Some points:
tensor([-1.87,  1.75,  0.09, -0.30, -0.23, -1.62, -0.67, -0.22,  0.71,  1.87,
         0.15,  0.01, -0.41,  0.19,  1.11,  0.32,  0.22,  1.71, -1.15,  1.01,
        -1.20,  0.89, -1.92, -0.97])
tensor([-0.07,  0.10,  0.68, -0.92, -0.38, -1.58,  1.02, -0.81, -0.08, -0.53,
         0.08, -0.49, -1.35,  0.20, -0.40, -0.37,  0.63, -0.82,  0.46,  0.91,
         1.24,  1.45, -0.22, -0.26])
tensor([-0.58, -0.99,  1.27, -1.01, -0.91,  0.31,  0.08,  0.01, -0.11, -0.93,
        -1.03,  0.16, -1.48,  0.56, -0.13,  1.08,  0.41, -0.22,  1.24,  0.03,
        -0.70,  1.47,  0.70,  0.02])
tensor([-0.25,  2.32,  1.71, -0.53,  0.60,  1.72,  1.10,  0.74, -1.75, -0.11,
         0.97,  0.91, -0.53,  0.82, -0.65,  1.35, -1.70,  0.18,  0.55,  0.15,
         0.56,  0.76,  0.12,  0.57])
tensor([ 0.59,  0.91, -0.93, -1.32,  1.57,  0.18,  1.04,  0.11,  1.19, -0.71,
        -1.45,  0.69,  0.96, -0.38,  1.09, -0.42, -0.11, -0.32, -0.13,  1.05,
        -1.76,  1.03,  1.95, -0.76])
tensor([-0.99, -0.51, -0.60,  1.34, -0.60, -0.16,  0.16, -0.40,  1.19, -1.70,
         0.03,  0.32,  0.03,  0.28, -0.90, -0.29,  1.07, -0.55,  1.22, -0.07,
        -0.31, -1.48, -0.33, -0.74])
tensor([-0.82,  0.25, -1.46, -1.08, -0.31,  0.72, -0.37, -1.71,  0.79,  0.35,
         0.43, -0.49,  1.66, -0.40, -0.80, -1.45, -1.99,  0.09,  0.00,  1.72,
         1.60,  0.46,  0.33,  1.12])
tensor([ 0.48, -0.81, -1.38,  0.44,  0.53, -0.28, -0.81,  0.72, -0.76,  0.26,
         0.58,  1.24, -1.15, -0.88,  0.40,  1.24,  1.02, -0.54,  1.23,  0.61,
         1.53,  0.61, -1.79, -0.94])
tensor([ 0.28, -0.29, -0.16,  2.08,  0.05, -0.12, -1.74, -1.97, -1.03,  0.22,
         0.37,  0.51, -0.17, -0.53, -1.75, -1.01, -0.69, -0.48, -1.39,  0.37,
        -0.70,  0.84,  1.14, -0.12])
tensor([ 1.13, -0.31,  0.20,  0.63,  0.22,  0.48, -0.12, -0.34,  0.72,  0.03,
         1.37, -0.53, -0.94, -1.22, -0.20,  0.64, -0.70,  1.21,  0.92,  0.92,
         1.70, -0.41,  1.85, -2.06])
tensor([ 0.16, -0.72, -1.84,  0.08,  0.44,  1.27,  0.46,  0.15,  0.42,  1.94,
        -1.56, -0.17, -1.59,  1.21,  0.70,  2.19, -0.99,  1.13, -0.39,  0.13,
        -0.95, -0.89,  0.86,  0.35])
tensor([-0.08,  0.32,  0.81,  1.12,  1.46, -2.68, -0.85,  1.54, -0.04, -1.08,
         1.24, -0.53,  1.28,  0.87,  1.95,  0.58,  0.11, -0.74, -1.08, -0.04,
         1.06, -0.70,  1.56,  0.71])
tensor([-1.45, -0.90, -0.29, -2.61,  1.22,  0.03,  1.28,  0.53,  0.77, -0.04,
         0.68, -0.81, -0.65, -1.82, -1.87,  0.43, -0.76,  0.00, -0.02, -1.32,
        -0.13, -2.13, -0.92,  0.42])
tensor([ 0.84, -0.27, -0.84,  0.37,  1.26, -1.08, -0.78, -0.14,  0.83, -0.51,
        -0.49, -0.87, -0.63, -1.10, -0.65,  0.52, -0.94, -0.71,  0.51,  1.60,
        -0.68,  0.57, -1.64,  1.07])
tensor([-2.76,  0.70,  0.93,  1.58,  0.64,  0.79,  0.52, -2.03,  0.34,  0.22,
         0.05,  0.86, -0.10,  0.57,  0.95, -0.05, -0.73, -0.03,  0.91, -1.60,
         0.39,  0.55,  0.23,  2.11])
tensor([ 0.39,  0.99, -0.70, -0.27, -2.40, -0.66, -0.82, -0.44, -1.16, -2.61,
        -0.13, -0.63,  1.45, -2.14,  0.67,  1.66, -0.68,  0.40,  0.40, -1.67,
        -0.11,  0.24, -0.37,  0.30])
tensor([-0.06, -0.39,  1.07, -0.78,  0.09,  1.71,  0.35,  0.21, -0.32, -0.79,
        -0.73,  0.80,  0.02, -0.26,  1.86, -2.64,  1.56,  2.15,  0.21,  0.87,
         0.37,  0.17, -0.17,  0.03])
tensor([ 0.09,  1.69, -0.72,  0.23,  1.18,  1.31, -0.87,  0.97, -0.03, -1.15,
         0.94, -1.37, -0.67,  0.88, -1.42,  0.30,  2.46,  1.92, -0.68,  0.42,
        -0.22, -0.05,  0.36,  1.27])
tensor([ 1.04,  0.01,  1.62,  0.40,  1.60, -0.68,  1.32,  0.10, -0.08,  0.56,
        -1.22, -0.52,  0.38, -1.60, -0.06, -1.38,  0.36,  0.64, -1.24, -1.07,
         0.64, -0.59,  0.90, -0.35])
tensor([ 0.30, -1.35,  0.64,  1.70,  0.68,  0.17,  0.14, -0.99,  0.06,  1.13,
         0.89,  1.43,  0.59, -0.94,  1.16,  0.25,  0.43,  0.41,  1.73, -0.52,
        -0.66, -0.83, -0.96, -0.30])
tensor([-1.33, -0.03, -0.31, -0.40, -0.56,  1.63, -1.77,  1.19, -0.53,  1.13,
        -0.39, -2.06,  0.81, -0.37,  1.40, -1.35,  0.01, -1.57,  1.12,  1.02,
        -0.60, -0.87, -0.32, -0.79])
tensor([-0.07,  0.30,  1.79, -0.41,  0.86, -0.79, -0.95, -1.08,  0.05,  0.92,
        -2.84, -1.33,  0.96,  2.05, -0.60,  0.79,  0.73, -0.86,  0.96, -0.07,
         1.56, -0.69,  0.01, -0.18])
tensor([ 0.64,  0.24, -0.96, -0.30,  0.45,  1.45,  0.19, -0.43,  0.78, -1.35,
        -0.40, -0.28,  0.57,  2.02,  0.59, -0.58, -1.89,  0.35, -0.65, -2.04,
        -0.16,  0.42, -0.11, -2.78])
tensor([ 0.68, -0.21, -0.20, -1.67, -0.35, -0.58, -1.86, -0.79, -2.48, -0.03,
         0.01,  1.20, -0.16,  0.07,  0.80,  0.66, -0.38,  0.40, -0.33, -0.02,
        -0.68, -1.24, -0.55,  1.59])
tensor([ 0.02, -2.00, -0.55,  0.23,  0.35,  0.69,  0.44,  1.21, -0.70,  1.72,
         0.21, -0.60,  1.38, -0.75, -0.62,  0.05,  0.06,  0.59, -0.14, -0.27,
         0.30,  1.86,  1.23,  1.52])
tensor([ 2.20,  0.33,  1.45, -1.05, -0.44,  1.39, -0.91, -0.79,  2.61,  0.97,
         0.50,  0.92,  1.60,  0.01, -0.19,  1.81,  1.64, -1.68, -0.94, -0.25,
         0.81,  0.60, -0.70,  0.82])
tensor([ 0.40, -1.37,  1.23,  0.82, -0.15,  0.78, -0.27,  0.79, -0.79, -0.17,
         0.42, -0.63, -1.25, -0.25,  0.30, -0.19, -1.56, -1.53, -2.16, -0.03,
        -0.34, -0.01, -1.85, -0.73])
tensor([-0.36, -0.59, -0.19, -0.52, -0.55, -0.49, -0.90,  1.73,  1.42, -0.03,
        -0.46,  0.98, -1.41, -0.08, -0.07, -0.88,  0.39, -1.33,  0.02, -1.79,
        -0.76,  1.15,  1.22,  1.12])
tensor([-1.08, -0.78,  0.12, -1.20,  0.50, -1.69, -0.82,  0.23,  0.40,  0.57,
         1.78,  0.56,  1.04,  1.07, -0.50, -0.95, -0.02,  1.42,  0.51, -1.27,
        -0.40,  1.09, -0.17, -1.48])
tensor([-0.37,  1.35, -0.74,  1.63, -1.39,  0.22,  0.91,  2.66,  0.15, -0.31,
        -1.36,  1.93,  0.70, -0.55,  0.52,  0.13, -1.49, -0.18,  0.13,  0.35,
         1.69, -0.49, -0.17,  0.48])
tensor([-1.46, -0.37,  0.47,  0.34, -1.86,  0.21,  1.06, -0.35,  0.76, -0.08,
        -0.05, -0.09,  0.32, -0.77,  0.22,  0.89,  0.89,  1.20, -3.18,  1.13,
        -0.94, -0.51,  0.06, -0.81])
tensor([ 1.62,  2.91, -0.75,  0.52,  0.21, -0.15,  0.89, -0.51,  0.45,  1.59,
        -0.13, -0.25, -0.41, -0.83, -1.10, -1.18,  0.54, -0.90,  0.47, -0.75,
        -1.33, -0.17, -0.85,  0.17])
tensor([ 1.58, -1.28, -0.92, -0.44, -1.47, -1.27,  1.24,  0.36, -0.64,  1.08,
         0.67, -0.06,  0.82,  2.32, -0.52, -0.86,  0.38,  0.50, -0.46, -0.20,
         0.53,  0.20, -0.87,  0.35])
tensor([-0.75,  0.48, -1.67, -0.39, -0.60, -0.20,  1.35, -0.92, -2.42,  1.03,
         0.93,  0.48,  0.21, -0.02, -0.07,  0.48,  1.80, -2.51, -0.05,  0.14,
         0.19, -0.79,  1.60, -1.61])
tensor([ 0.75, -0.68, -0.97, -0.75, -0.16,  0.01,  0.18, -0.53,  0.22, -1.13,
         0.83,  0.62, -2.32,  0.31,  1.77, -1.75,  0.21, -0.03, -0.37,  0.02,
         0.21, -1.77,  0.12,  1.09])
tensor([ 0.26, -0.16, -0.69,  0.40,  0.27, -0.29,  0.39, -0.38, -1.28, -0.48,
        -0.81, -1.37, -0.87, -0.29,  0.34, -0.34,  0.11, -0.13, -0.69, -1.18,
         1.37,  1.63, -1.02,  0.27])
tensor([ 0.72,  0.79,  1.18,  0.26, -1.95, -1.02, -1.44,  0.96,  0.41,  0.99,
        -0.33, -0.89, -0.33,  0.29, -1.25, -0.39, -0.91,  1.27,  1.11, -0.49,
         0.00, -1.16,  1.73, -0.76])
tensor([ 0.41, -0.37,  0.98,  1.24, -0.30,  0.33,  2.24,  0.13,  0.49, -0.99,
         1.42, -2.17,  0.74,  1.17,  0.07, -0.07,  0.25,  0.19,  1.21,  1.19,
        -2.37,  0.02, -0.03,  0.65])
tensor([-0.25, -1.06,  0.61,  0.53,  0.44, -0.08, -0.42,  0.50, -0.57, -1.84,
        -1.17,  2.52,  0.89,  0.28, -2.14,  0.75,  0.25, -0.63,  0.15,  1.03,
        -0.74, -1.25, -1.03, -0.36])
Along one direction, these points spread out more than along any other. Take the direction at right angles to it along which they spread out most. Go by this last direction. How far along it is each point below, from 0 to 99? 50 is the average, and the first point above lies past it. One standard deviation of the points above along it is 16.
tensor([-2.76,  0.70,  0.93,  1.58,  0.64,  0.79,  0.52, -2.03,  0.34,  0.22,
         0.05,  0.86, -0.10,  0.57,  0.95, -0.05, -0.73, -0.03,  0.91, -1.60,
         0.39,  0.55,  0.23,  2.11]) 42
tensor([ 0.75, -0.68, -0.97, -0.75, -0.16,  0.01,  0.18, -0.53,  0.22, -1.13,
         0.83,  0.62, -2.32,  0.31,  1.77, -1.75,  0.21, -0.03, -0.37,  0.02,
         0.21, -1.77,  0.12,  1.09]) 87
tensor([ 1.58, -1.28, -0.92, -0.44, -1.47, -1.27,  1.24,  0.36, -0.64,  1.08,
         0.67, -0.06,  0.82,  2.32, -0.52, -0.86,  0.38,  0.50, -0.46, -0.20,
         0.53,  0.20, -0.87,  0.35]) 46
tensor([ 0.68, -0.21, -0.20, -1.67, -0.35, -0.58, -1.86, -0.79, -2.48, -0.03,
         0.01,  1.20, -0.16,  0.07,  0.80,  0.66, -0.38,  0.40, -0.33, -0.02,
        -0.68, -1.24, -0.55,  1.59]) 59
tensor([-0.07,  0.10,  0.68, -0.92, -0.38, -1.58,  1.02, -0.81, -0.08, -0.53,
         0.08, -0.49, -1.35,  0.20, -0.40, -0.37,  0.63, -0.82,  0.46,  0.91,
         1.24,  1.45, -0.22, -0.26]) 40
tensor([-0.08,  0.32,  0.81,  1.12,  1.46, -2.68, -0.85,  1.54, -0.04, -1.08,
         1.24, -0.53,  1.28,  0.87,  1.95,  0.58,  0.11, -0.74, -1.08, -0.04,
         1.06, -0.70,  1.56,  0.71]) 30
tensor([-0.25,  2.32,  1.71, -0.53,  0.60,  1.72,  1.10,  0.74, -1.75, -0.11,
         0.97,  0.91, -0.53,  0.82, -0.65,  1.35, -1.70,  0.18,  0.55,  0.15,
         0.56,  0.76,  0.12,  0.57]) 40
tensor([-1.45, -0.90, -0.29, -2.61,  1.22,  0.03,  1.28,  0.53,  0.77, -0.04,
         0.68, -0.81, -0.65, -1.82, -1.87,  0.43, -0.76,  0.00, -0.02, -1.32,
        -0.13, -2.13, -0.92,  0.42]) 69
tensor([ 1.62,  2.91, -0.75,  0.52,  0.21, -0.15,  0.89, -0.51,  0.45,  1.59,
        -0.13, -0.25, -0.41, -0.83, -1.10, -1.18,  0.54, -0.90,  0.47, -0.75,
        -1.33, -0.17, -0.85,  0.17]) 39
tensor([ 0.40, -1.37,  1.23,  0.82, -0.15,  0.78, -0.27,  0.79, -0.79, -0.17,
         0.42, -0.63, -1.25, -0.25,  0.30, -0.19, -1.56, -1.53, -2.16, -0.03,
        -0.34, -0.01, -1.85, -0.73]) 68
tensor([ 0.26, -0.16, -0.69,  0.40,  0.27, -0.29,  0.39, -0.38, -1.28, -0.48,
        -0.81, -1.37, -0.87, -0.29,  0.34, -0.34,  0.11, -0.13, -0.69, -1.18,
         1.37,  1.63, -1.02,  0.27]) 51
tensor([ 0.09,  1.69, -0.72,  0.23,  1.18,  1.31, -0.87,  0.97, -0.03, -1.15,
         0.94, -1.37, -0.67,  0.88, -1.42,  0.30,  2.46,  1.92, -0.68,  0.42,
        -0.22, -0.05,  0.36,  1.27]) 52
tensor([-1.08, -0.78,  0.12, -1.20,  0.50, -1.69, -0.82,  0.23,  0.40,  0.57,
         1.78,  0.56,  1.04,  1.07, -0.50, -0.95, -0.02,  1.42,  0.51, -1.27,
        -0.40,  1.09, -0.17, -1.48]) 45
tensor([ 1.13, -0.31,  0.20,  0.63,  0.22,  0.48, -0.12, -0.34,  0.72,  0.03,
         1.37, -0.53, -0.94, -1.22, -0.20,  0.64, -0.70,  1.21,  0.92,  0.92,
         1.70, -0.41,  1.85, -2.06]) 50
